(in the rows, 128 means zero)
A single turn carries every row of the set below to another of its rows. Some are shown first; where does it send the rows asked next?
J_72: [130 109 138  98 120 106 135 124 100 114 159 137 142 136 144 155 103 132
 134 135 121 116 153 120]
J_384: [134  93 164 129 159 124 134 121 113 118 134 137 105 124 136 130 177 111
  99 100 143 129 119 165]
J_372: [109  96 105  96 121 165 131 127 127  94 123 144 134 133 123 136 143 137
 112 115 137 145 144 169]
J_67: [139 128 135 120 133 133  79 171 161 131 162 116 122 139 117 129 145  84
  98 142 130 116 164 146]
J_164: [114 148  94 136 119 111 132 129 144 129 148 139 114  97 151 105 163  89
  83 114 157 139 140 133]
J_592: [163 125 109  97 130 110 158 158 171  73 144 115 134 140  96 141 135 103
 108 113 107 141 143 131]
J_422: [106  98 143 116 149 136  95 122 125 138  94 155  95 117 140  94 127 126
 116 110 111 119 128 149]
J_982: [142 110 147 145  97 129 122 135 161 105 162 149 106 127 114 121 147  84
 108 107  91  87 102 148]
J_60: [159 136  87 131 148 109 104  86 132 144 143 137 133 128  81 121 172 104
 106 136 125 126 128 142]
J_730: [162 106 113 109 140  94 132 138 165  98 129 145 119  94 134 151 180 102
 102 121 124  87 162 156]
J_557: [140 132 104 117 125 146 135 140 183  96 103 147 108 114 124 121 151 117
  69  97 118 135  97 145]
J_743: [128 102  86 143 172  86  97 102 144  92 125 158 105 115 104 135 114  96
 110 110 121 138 146 129]
J_17: [110 116 154 104 155  97 123 143 166 134 113 146 116 139 138 137  86 117
 121 122 141 115 155 120]
J_497: [161 124 139 119 110  95 144 114 163 153 135 108  97 118 123 123 133  96
 126 111  88 117 103 105]
J_112: [109 139 121  96 141 154 121 148 134  95 129 131 144 150 116 136 156 124
 105 134 142 158 128 161]
J_561: [156 131 124 151 131 108 105 112 152 115 131 175 127 134 110 168 143 126
  76 133 146 105 143 100]
J_863: [124 116 116  94 118 117 159 138 166  96 171  97 133 124 107 152 126 111
 108 114 107 153 126 121]
J_656: [132 112 134 104 116 105 139 123  99 113 158 143 144 131 148 155  98 128
 131 134 122 113 149 135]
J_566: [162 127 105 128 156 117 106  92 137 145 133 133 123 129  60 133 162 111
 122 143 120 115 133 136]
J_411: [176 132 112  90 109 118 132 111 136 159 104 129 131 119 137 144 127 141
 104 119 113 107 157 116]
J_957: [147 120 135 134 104 111 119 142  90  83 161 114 127 112 125 120 145 104
 106 107 109 143 154 116]
J_205: [161 117 130 117 108  98 145 115 163 151 132 113  98 116 117 115 132 102
 125 108  86 106 105 102]
J_129: [108 137  96  87 130 106 104  99 156 139 123 127 119 107 132  97 121  99
 145 127  99 121 118 146]
J_745: [124 116 105 140 177  82  80 120 152  91 142 151 105 123  99 131 117  85
 102 122 125 134 142 130]
J_623: [131 115 134 110 118 153 137 149 183 109  97 128  82 113  90 120 150 119
  92 100 109 128 121 128]
J_295: [116 101 151 119 147 135  94 124 128 132  89 156  98 113 135  89 129 125
 121 111 108 123 136 150]
J_853: [135 138 125 152 131 122 100 101 154 125 147 167 129 131 112 164 124 130
  80 135 137 122 133  90]

J_561 moves to J_745
J_656 moves to J_295
And these:
J_957 moves to J_384
J_17 moves to J_129
J_557 moves to J_592
J_164 moves to J_730
J_205 moves to J_72
J_372 moves to J_623
J_743 moves to J_566

